In the rows, zero is written as 128.
R: a few groups of rows, each row roughly a mix of its group's hidden directions:
R (174 x 12):
[[110 123 127 146 117 142 174  87  91 156 119 147]
 [149 110 126 120 140 125  76 164 154 113 158 153]
 [135 126 110 138 149  89 171 109 143  81 145 139]
 [170 113 128 152 111 162  92 137 137 102  95 115]
 [143 133 115 107  95 123 136  77 104 174 133 122]
 [113 165 129 108 142 111 151 131 122 159 109  73]
 [110 139 109 126 105 117  80  99 146 173 149 122]
 [104 138  89 131 149 106 184 140 132 129 124 158]
 [106 165 117 140 143  92 160 147 132 121 169 153]
 [ 92 145 131 133 150 133 158 166 157 117 122 173]
 [104 134 140 142 168 111 158 121 161 116 147 172]
 [123 125 119 152 117  92 158 152 184 145 147 125]
 [162  91 116 128  90 153 149  91 128 129 111 151]
 [144 103 126 106 126 130 168  99 142 183 117 141]
 [ 97 153 137 118 169 123 145 146 106 143 112  79]
 [138  90  87 149 117 135 171 106  99 107 128 125]
 [123 112 146  92 105 170 125 130 101 174 110 130]
 [142 117 147 133 113 145  78 120  88 101 137  93]
 [118 135 129 127 105 166  93  96 108 149 147  86]
 [105 149 114 107  96  90 123  93 135 173 125 125]
 [147 106 147 134 132 139  63 152 146 112 148 143]
 [120 103 150  92 107 107  73 115 153 126 129 114]
 [135  80  92 141  87 161 121 137 123 111 117 112]
 [127 139 111 125 142 101 191 140 106 148 116 159]
 [ 86 148  95 152 142  99 136 126  92 156 111 134]
 [146  88 138  96 117 150 132 133 119 165 120 175]
 [128 149 151 138 155 110  81  76 123 114 113 125]
 [113 148  88 151 114 159 127 100 103 141  89 148]
 [120 139 163 148 153 139 148 137 110 160 178 150]
 [107 125 136 116 115 144 182 137 117 147  98 171]
 [102 126 109 165 169 118 163 142 151 128 118 162]
 [ 89 137 108 163 171 127  93 128 118 138 110 104]
 [120 125 149  66 159 136 103 113 135 150 114 149]
 [125 137 147 108 119  67  84 113 139 109 116 128]
 [151 111 127 184 141 124 144 140 173 102 129 139]
 [102 118 143 124 112 173 140 105 148 139 180 142]
 [129 143 161 111 144 139 101 128 103 113 116  67]
 [126 124 120 167 113 155 104 103  95 169 106 148]
 [149 101 100 161 118 127 161 137 133 152  81 146]
 [130 119 124 114 137 172 113 162 122 110 155 179]
 [142  93  93 121 139  95 146  95 146  94 149 145]
 [ 97 148 137 100 157 148  96 127 155 124 157  92]
 [122 162 121 133 150  73 115 131 162  97 147 125]
 [117 143 145 132 150 174  81 134 101 102 118 149]
 [143 118 126 121 120 135 100 105 105 134  78  78]
 [103 156 105 154 140  81 131 154 141 147 139 162]
 [115 145 143  95 137  93  99 101 143 155 107  92]
 [ 94 123 137 128 106 149 156  72 105 136 126 155]
 [127 107 128 118 156 151  88 152 135 114 163 172]
 [148 155 161 105 149 125 183 111 120 127 108 149]
 [137 115 180  86 118 155 109 125 102 140 150 139]
 [141 102 161 102 126 155  74 140 126 115 151 114]
 [146 147 131 140 172  93 139 117 173 140 130 159]
 [167 120 159 107 134  92 163 108 122 140  93 136]
 [108 155  99 132 151 121 162 137 104 130  87  92]
 [116 159 135  83  98 110 129 131  88 160 113 116]
 [113 150 104 161 152  97 112 137 127  81 141  99]
 [126 128 126 117 102 109 110 118  88 181  90 121]
 [137 178 135 157 146 123 163 141  88 111 123 114]
 [142 110 108 161  68 125 132 151 143 118 138  99]
 [118 109  82 157 129 131 142 149 138 149  75 127]
 [121 130  76 154 138 128 159 165 116 152 110 150]
 [133 126 150 118  81 107 123 105 166  85 141 132]
 [147 161 139 132 120  71 131 125 125 171 146 147]
 [112 118 112 159 120 113 101 145 167  78 153 126]
 [123 173 144 132 148  81 155 147 151 151 140 118]
 [154 100 142  96 145 129  97 172 127 124 107 160]
 [119 115 128 154  72 140 106  90 134 130 160 143]
 [158 125 154  90  94 136  91  98 107 147 122 122]
 [111 169 135 121  82 152 123 136 127  96 147 162]
 [135 123 153 107 110 164 150 143 117  83  93 106]
 [117 114 111  98 101  74 130 101 135 167 126 127]
 [148 147 161  94  97 139 122 167 144 107 153 147]
 [145 143 121 151  95 124 100 134 161  74 133 149]
 [ 86 168 132 146 159 140 149 143 118  91 106 120]
 [111 159 103 150 134 121  88 129 149 100 168 106]
 [156 131 104 101  89 106  99 138 162 121 162 134]
 [104 161 106 151 140 131 167 127 100 120  89 102]
 [ 90 136 116 121 173 105 123 108 101 165 122 105]
 [128 171 168 113 163  97 130 116 158 110 114 133]
 [128 149 122 138 131  69 163 120 148 120 147 162]
 [154 135 129 108  99 104 150 140 179 160 137 152]
 [155  93 128 114  90 116 100 117 158  91 109 119]
 [131 137 120 141 127  84 165 106 154  94 149 160]
 [113 145 146 143 152 137  94  94  96 165  99 114]
 [122  87 145 115  85 146  89 116 131 130 134 165]
 [126  94 150 168 127 172 127 103  95 123 130 151]
 [114 140 123 126 157 106 184 140 147 164 103 115]
 [137 115  96 174  97 117 108 136 109 116  84 121]
 [ 90 137 124  87 174 122 121 130 131 170 137 135]
 [127 172 117 168 117 112 145 145 160  85 130 134]
 [153  71 138 127 162 139  96 126 153 136 147 118]
 [103 151 152 122 163  99 101 167 135 128 157 107]
 [116 115 120  74  88 155 123 126  89 120 123 143]
 [124 134 122 146 112 127 169 104  78 136  87 115]
 [110 163 111  86 126 109 163 158 159 126 111 136]
 [140 109 156 154 132 140  68 138 132 114 165 132]
 [116 179 126 166  98  91 147 123 139 113 140 133]
 [116 100 131 133 143 167 101 124 100 109  80 106]
 [108 127 103 142 110  79 159  96 150 120 116 154]
 [123 110 121 129  99 106 141  65 154 145 105 127]
 [110 158 125 171 155  87 142 156 122 120 103 114]
 [102 120 119 154 115 114 110 164 109 124 142 186]
 [131 131 113 122  82 130 134  90  73 148 122 130]
 [174  98 111 111  95 166 101 125 110 122 122 141]
 [112 155 120 121 124  93 164 111  98 102 161 155]
 [142  96 141 100 115 179 107 129 142  89 144 132]
 [101 126 141 152  96 140 113  80 100 149  97 125]
 [145 116 126 124  95 125  68 140 164 106 147 127]
 [116 135 122 118 140  85 167 151 130 128 133 183]
 [113 147 122 165 126  79 137 122 158  86 115 114]
 [130 114 122 137 167 126  85 149 146  86 143  98]
 [159 136 147 134  79 136 120 109 159  94 107 103]
 [123 101 120  98 116 164  97 124  91 170 130 133]
 [141 115 133  90 145 187 118 126  97 144 129 105]
 [149 107 154 130  98 141 172  96 125 110 101  99]
 [119 131 136 114 167 107 165 157 128 135 179 143]
 [137 150  87 133 145 148  89 157 129 117  87 110]
 [156 142 102 142 135 138 171 133  80 108 106 108]
 [ 98 132 124 107 151 170  90 162 107 109 111 121]
 [123 102 128 148 113 114 178 115 154 118 162 163]
 [144 133 115 149  99  95 137 175 160 100 126 150]
 [ 92 119  93 171  88 130 142 129 127 148 128 156]
 [124 135 124 143 141 154 167 111  88 180 114 125]
 [147 100 110 127 142 112  83  90 161 154 117 138]
 [101 141 134 144 176 145 171 120 101 143 109 147]
 [ 83 129 119 147 163 127  97 122  90 147 148 150]
 [ 86 174 111 117 162 142 165 132 112 122 123 121]
 [142 117 142 117 143 185  90 159 115 114 140 108]
 [161 111 131 102 110 133 103 123 135 141 171 175]
 [145 132 106 148 108 119 113 142 147  67  96 116]
 [182 127 105 120 107 129 102 148 171 118 140 145]
 [100 144 165 139 141 158 143  99  95 165 123 143]
 [153 126 133 140 123  81 175 111 139 104 123 162]
 [122 163 152 126 183 108 154 114 137 117 130 160]
 [150 129 119 153 105 127  79 145 155  89 135 153]
 [142 145 111 180 136 147 132 147 104 115  84 106]
 [124 122 149  86 120 128  74 105 120 153 112 103]
 [ 88 142 119 142 142 120 165 132 118 160 118 177]
 [ 99 153 124 135 132 150 176  98  95 147 102 114]
 [171 114 104 161 119 103 127  97 146  89 137 136]
 [121 111 141 166 130 128 172 156 137 131 102 172]
 [128 133 101 149 147 122 172 173 145 123 158 154]
 [161 102 119 170 113 163 129 126 117  93  98 139]
 [ 83 140 133 106 144 152 118 169 123  88 128 151]
 [132 155 130 113 137 115  70 123 110 117 125  79]
 [109 129 127 104 120  89 170 110 110 161 106 156]
 [162 139 115 125 126  78 144 122 148 156 112  86]
 [103 138 121 117 157 148 120 139  92 179 100 107]
 [148 124 165 116 160 131 122 170 148 117 174 121]
 [110 132 107 130 136  88 183 114 151 148 110 151]
 [159 115 110 124  89  96 116 135 169 103 133 100]
 [110 147 134 103 153 113 161 133 120 174  96  98]
 [161 147 135 142 115 102 166 147 149 102 118  86]
 [133 130 147 122 142 115 102 110 161  83 155 170]
 [136 123 131 122 113  79 178 113 158 139 157 134]
 [130 139 103 159 151 118 151 144 135  66 118 113]
 [113 166 125 148 120 146 160 117 134  97 158 172]
 [112 156 140  77 122 115 119 138 140 176 147 148]
 [154 128 142 173 107 109 155 147 119 103  89 107]
 [108 140 154  94 134 151 103 111  89 120  93 102]
 [156 161 165 107 136 116 110 135  81 126 152 110]
 [128 106 132 146 102 193 116 138 111 159 140 127]
 [158  81 153 122 145 106 101 154 144 162 132 118]
 [117 164 154 119 147 131 151 103 105 154 101  86]
 [129 173 157 135 154 115 177 123 117 126  98 117]
 [152 112 164 127  92 117  88 106 151 153 146 148]
 [142 129  92 146 158 136 129 179 110  96 102 121]
 [147 113 131 135 141  93 151 146 178 144 108 166]
 [ 97 124 132  90 150 130  93 129 114 170 156 150]
 [117 123 118 143  97  66 132 105 144 127 104 155]
 [136 134 150 139 109 176 157 129  75 129 126 148]
 [134  99 117 126 109 129 166 134 107 161 104 177]
 [168 161 140 167 113 133 108 152 148  90 122 129]]
one row of each group, then the others: which group is each in?
[129 144 159 127 119 124  64 104 131  91 127 119] => (68)
[143 124 143 115 125 149 109 115 128 195 158 149] => (23)
[110 103 146 113 111 190 104 111 119 137 126 100] => (129)
[163 105 144 114 132 115  78 143 158 130 155 103] => (103)

[103 127  92  82 114 129 115  92 134 154 125 159] => (23)
[120 129 133 141  99 110  94  77 160 102 144 110] => (129)
[ 82 139  88 106 127 132 112 146 100  96 136 153] => (103)
[ 81 123 138  98 158 110 117 126 114 162 162 145] => (23)
[138 116 121 160 140 145 145 149 167 130 144 184] => (68)
[151 100 117 107 133 150 100 128 143  77 135  91] => (103)
[131 148 150 123 114 149 105 137 107 162 187 140] => (129)
[112 136  92 156 114  92  95 140 133  88 110 143] => (23)
[143 128  93 140 116 128 132 130 184  93 155 152] => (103)
[101 182 151 132 174 118 141 145 111 124 117 116] => (68)
[ 97 177 162 139 162 140 115 109 119 150 142 117] => (103)
[ 80 144 141 136 159 161 121 132  84 141 109 120] => (68)
[161 123 120 163  97 115 177 117 156 135 115 147] => (103)
[167 127 135  91 103 138  68 131 132 139 129 129] => (68)
